One vector is turned by the same rotation once a step. Each row is the vector after some number of steps, and that number follows the row.
The counts run from 0 to 1195.
[154 106 145 128 128 130 117 147 134 156  99 124 126 169 150 176 119 164
 161 157 156 141 146  89 149 119 108 143 112 112 154  64 123 127 132 108
 120 137 144 153 173 136 135 104 109 167 136 150 128 153 105  99  68 129
 133  54 116 146 156  91  97 130 133 202 132] | 486
[188 187 128  97 117 154 100  71  87 124 156 148 158  94 129  99  86 106
  76 122 110 128 118 130 171  81 125 106 127 111 126 146 119  95 137 121
 121 104 104 143 127 137  92 156 120 108 133 145 113 136 129 173 105 125
 105 168 119 151 139  99 130 134 155  62 103] | 238
[168 174 131 117 127 127 120 140 119 140 174  94 176 135 112 132  99 140
 122 128 107 104 161  91 184 107 137 163 169 129 151 116 159 110  82 118
 156 163 157 174 172 131  84 129 130 131 141 128 159 111  83  98 125 136
 126 134 100  86 145 108 116 109 101 175 127] | 111
[147 108 131 103 109 186  92 131  94 140 117 214 131 121 136 121 126 136
 130 148 142 192 149 131 125  58 148 148 103 134 109 165  90 147  90 184
 112 127 158 110 118 139  98 101 133 134 122 108  85 109 129 168 134 157
 116 141 102 119 112 158 122 123  85  88 137] | 121
[ 77 136 149 128 162 103 130 115 125 109 102 138 156  52 118 134 155 121
 117 102 147  85  82 113 158 133  89 137 119 120 152 128 170 165 204  83
 115 168 109 107 148 104 141 170  80 116 131 162 159 136  98 145 135  88
 117 112 122 143 157 135 122 100 140 167  96] | 1073
[ 85 103 129 153 156 101 123 120 148 166 122 140 122 163 155 117 158 141
 164 138 159 143 114 106 108 139 113 157 151 140 120 112 179 116 148 125
 131 152 164  79 128 156 111 103 147 153 133 159 161  89 118 142 142 127
 109  57  90  85 113 111 160 144  86 179 134] | 880
[198 135 173  63 102 116  84 152 123 167 157  84 133 115 124 122 100 142
 141 149  75  98 187 117 132  96 125 132 102 104 139 145 137  84  87 100
 102 106 130 158 149 136 125 111 104 121 130 141 156 138 167 134  88 138
 116 155 125 127 120  71  89 103 115 143 135] | 241
[122 124 117 150 146 141 107 140 175 129 159 131 141 194 140 130 131 144
 141 139 154 107 134 138 115 179 146 179 159  96 132 111 136 153 134  87
  71 138 173 121 149 124 122 110 149 163 141 133 124 101 103 117 140 176
 149  95 137  99 198 136 109 124  94 159 152] | 533
[112 105 107 127 139 129 139 169 206 127 127 128 113 154  96 143 128 129
 160 109 137 117 144 162  88 162 124 130  82 159 113 125 105 154 144 132
 128 155 122 128 124 113 165 131  72 143 123 141 147 122 121  74 176  62
 148 118 145 123 133 217 111 121 111 144 110] | 66
[186 124 138 114 123 153 110 112 150 152 110 156  94 151 144 179  90 148
 127 137 137 147 117 130 148 109 105 165 170 102 139  93  73  72  96 108
 107 143 171 174 128 158 104 104 130 119 127 107 106 132 122 118  87 173
 163 120  74 162 139  88 125 104 103 120 103] | 45
[130 157 183 125 138 109  52 125 118 165 113 112 149 119 125 117 106 181
 100 130 123  94 149 119 156  99 140 152 149 108 142 118 165 109 120 107
 117 121  78 143 166 117 128 122 132  73 126 134 131 159 110 167  81 143
 123 131 110 153 146  75  86  99 136 192 143] | 357
[124 125 108 144 126 176 168 111 137 110 102 136  72 124 164 127  94 149
 153 167 115 157 137 114 161 110 153 143 119 171 103 101 125 130  71 133
 142 179 178 136 156 142 114  76 140 139 149 119 146 140 159 130 134 135
 157  99  70 100  88 166 142 141 104 125 137] | 446
[157 158 141 104 141  95  89  86 149 145 146 103 132 115 165 109  96 115
  89 113 115 101 146 146 131 142 135 133 165 109 118 145 108  47 148 107
  93 119 136 116 114 133 113 131 185  94 140 143 104  93 145 164 147 151
 139 126 175 132 170 120 137 113 151 108 125] | 1130
[144 137 142 106 137 114 132  79 104 135 135 188 148  63 139 138 171  93
  87  86 143 122 115 123 110  89 106  91 107 117 119 169 114 116 158 112
 109 103 111  77  91 131 114 157 117 116 111 154 123 119 143 157 125 100
  92 170 139 181 146 124 147 109 151  97 123] | 737
[132 132 123  94 135 148  90 132 180 158 144 164 152 175  94  74  92 179
 143 166 162 124 105 134 106 126 128 186 150 103 105 140 166 132 160  98
 110 132 141 102 125 118 138 139  98 138  99 164 141 125 117 146 138 124
 138 104  59  69 147 147  99 113  80 129 131] | 844
[160 125 133 158 118 116 164  94 148 116 138  93  79 123 148 173 112 108
 165 148 132 162 135 101 109 127 117 129 138 129 155 103  69 108  91 123
 131 121 189 160 135 153 144  79 135 136 157 125 144 152 163 109  87 118
 166  72 108 161 109 134 132 119 152 135 149] | 482
[175 149 102 148 115 190 161 121 164 120 182 140  96 127 139 119 141 134
 134 132 145 122 139 146 133 122 144  99  96 129 112 113 139 190 120  87
 127 117 153 168 129 119 149 133  97 146  88 161 141 146 159  89 136  92
 155 149  43 123 134 135 134 120 101  77 134] | 839
[ 97 121  98 166 141 103 140 161  83 114 124 115 145 168 110 151 140  85
 150 151 129 199 116 126 128 151 112  97 110 142 165  98 115 163 158 171
 168 149 111 104 135 136 147 115 118 184 174 116 160 124  83 114 109  91
 150 107 155 123 101 172 112 152 149 177 112] | 489
[201 140 129  89 125 164 143  98 137 140 138 160 115 120 149 153  67 164
 130 150 123 142 143 106 168  96 123 162 131 144 114  89 114  97 128 115
  97 154 187 148 158 139 127 122 104 138 148 151 126 109 113  95 128 121
 144  82  94 102 168 157 114 121 117 130  94] | 450
[112 124 149  86  95  93 102 153 115 132 165  86 168 118 101 122 136 115
 151 150 139 115 129  90 131  76 164 148 120 171 168 136 141 106 124 159
 137 102 101 178 150 128  89 125  80 112 144 125 136 128  94 117 125 116
  80 112 150 139  99  80  91 142 174 185 133] | 552
[162 106 117 105 109 154 153 142  77 108 128 140 105 119 151 105  95  99
 140 167  81 187 189 151 134  90 167 136  91 140 123 124 101 134  82 160
 129 135 144 125 125 111 137  87 120 151 171 109 109 124 150 136 119 143
 155 118 182 126  77 194  99 167 129  85 125] | 1176
[143  87 149  76 107 133  55 164 167 176 132 169 126 198 113 104 101 163
 140 125 129  96 132 149 123 106 143 187 138 113 125 120 125  92 152 141
 115 138 115 138 139 135 124 141 111 122 120 108  90  73  96 114 157 140
 132 148 125 118 155 130  90 124  86 145 101] | 779
[135 120 135 152 161 117 106  74  99 116 111 146 129 144 182 127 128 118
 116 157 136 168 119 138 132 124 145 145 169 110 131 102 117  85 137 135
  98 143 164  91 126 157 120  95 209 128 171 138  97 118 130 180  99 178
 137  70 153 144 160 119 148 149 163 124 136] | 479
[108 132 169 115 128  74 130 132 139 141  89  82 127  69 114 125 119 138
 142 135 114 102 144 102 116 113 126 104  77 147 138 123 143 123 139 130
 147 128  79 153 142 117 139 152  65 101 119 172 175 178 142 135 125  65
 115 111 121 177  95 119 100 125 164 181 148] | 18
[132 150 141 132 106 124 139  90  96  99 181  89 147  64 151  75 154 101
 127 163 122 135 142  90 149  61 174  97 114 121 122 149 172 146 123 128
 105  99 129 165 144 133  94 111 143 123 138 171 137 121 141 156 143 118
 114 105 150 127 135  94 112 154 178 122 159] | 675
[ 50 120 159 131 148  99 141 131 156 113  93 103 100  87 152 136 179  93
 157 120 136  62  73 159 117 130  92 121 165 123 171 151 135 113 158  97
 124 144 123 125 101 110 116 127 106  66 140 110 130 149 127 158 156 126
 148 141 123 158 102 108 134  83  99 148 121] | 199
[115 111 131 122 110 173 102  93 154 125 122 141  95 115 159  72  95 127
 154 168 116 141 127 131 121  67 141 161 126 133 114 119 135  83 112 137
 109 137 164 128 121 147 109  80 144  97 132 138 118 124 164 192 165 166
 151  79  73 121 103 137 126 133 106 101 135] | 786
[154 132  99 112 140 108 151  80 114 118 155 171 125 139 140 101 149  99
 100 122 153 123 103 102 131 171 155 127 106 139  83 114 145 114 142 138
 120  97 130  96 111 147 132 173 151 135  83 189 111 105 148 102 147 110
  77 143 118 126 159 108 199 138 151  77 132] | 220
[153 125 121 120 134 144 132 138 140 141 196 116 142 161 143 126 140 112
 176 122 122 136 161 149  98 135  98 125 126  59 150 142 141 160 111  63
 106 107 156 134 140 138 127  94 103 178 108 137 159 120 156 110  81 136
 159 138  93 114 129 107  95 106  90 113 121] | 305
[147 121 110 172 132 155  78 108 176 138 130 113  89 200 139 146 122 155
 114 113 191 159 151 138 113 120 159 124 141 140 124 105  42 146 112 131
 129 112 126 152 129 110 115 104 185 128 114 104  77 143 112 128 127 154
 160 140 131 159 156 140 147 122 125 121 128] | 937
[165 157 139 123 118 125 115 135 115 164 182  76 152 125 164  77  98 134
 141 150  94 110 191 107 148 105 137 112 138  93 137  85 188 118 103 106
 119 122 118 165 145 132  95 139 123 174 152 172 166 102 123 149 125 123
 146 111 145  83 154  86  97 155 119 148 134] | 176
[ 72  65 122 121 140 137 100 142 144 140 136 172  97 154 135 138 173 106
 140 113 167 137  90 181  92 109 120 110 100 146 135 108  95 135 178 152
 138  83  76 109 106 127 119 135  80 147 105 125  86 119 108 114 147  98
 130 151 124 176 134 151 138 147 151 117  83] | 279
[ 92 136 148  91 145  96 120 114  89 123 108 118 169  55 119 124 126  88
 115 104  90 123 148 117 135 114 162 139 126 149 121 192 150  96 127 156
 142 143 105 106 134 118  90 104 145  87 172 119 151 127 112 169 131 133
  84 145 159 140  60 144 116 110 177 157 141] | 1011
[126 163 116 143 136 114 162 142  89 105 174  70 155 101 131 162 178  74
 124  68 122 115 165 119 162 116 136  91 144 143 147 168 109 134 109 143
 145 122 142 163 141 135  82 123 151 126 158 106 138 119 107  77 126 128
 104 185 180 141 115 119 153 104 153 137 126] | 271
[131  88 163 105 131 109  78 149  73 175  69 147 152 136 115 160 125 149
 119 145 143 177 157 122  95 106 110 145 116 102 139 143  95 122 123 145
 123 137 100  77 145 120 125 116 144 151 142 113 107 145 122 188  64 150
 111 100 164 163 121 132  94 128 137 159 125] | 85
[118 124 136  57 116  93  80 140 151 101  93 126 143 166  67 129  87 161
 132 139 128 136  99 133  97 133 146 212 133 151 136 166  83  80 154 153
 105 125 136 119 133 100 142 111 135  69 143 108  96 140 136 143 129 148
 108  97 173 160 129 175  80 119 161 157 147] | 472
[137 142 103 166 136 141 130 107 154 100 129 110  65 179 158 127 107  89
 136 112 120 162 126 164 139 156 131 110 159 125 147 110  59 117 116 127
 131 132 151 146 111 121 141 112 184 121 144  79  97 129 143 137 145 146
 195 154 174 130 124 154 157 121 125  86 119] | 319
[112 145 138 114 120  89 106 139 148 125 124  48 140 168 122  94 103 134
 151 146 107 135 134 104 137 118 121 158 171 143 176 111 141  75 109 158
 124 143 119 159 124 133 105 130 154 110 169 122 120 105 111 149 160 136
 160  76 189  94 114 134 114 160 154 167 119] | 324
[169 135 141  62 130 167  99 147 140 102 134 200 130 137 118 137  98 140
 111 140 117 112 133 147 136 138 169 203 156 123 102 142 118 104 137 120
  94 121 180 127 161 127 133 117 139 102 125 104 103 117 137  95  98 194
  95 133  78 138 139 130 121  94 108  84 142] | 967
[130 141 132 162 138 110  93 127 133 167 162 142 172 165 134 134 113 143
 121 122 149 141 130 132 125 141  90 145 164  57 160 130 128 148 154  94
 107 133 132  88 152 154 117 115 160 166 134 123 148 113  86 155  84 160
 155  92  94 115 171  97  91 119 116 172 108] | 421
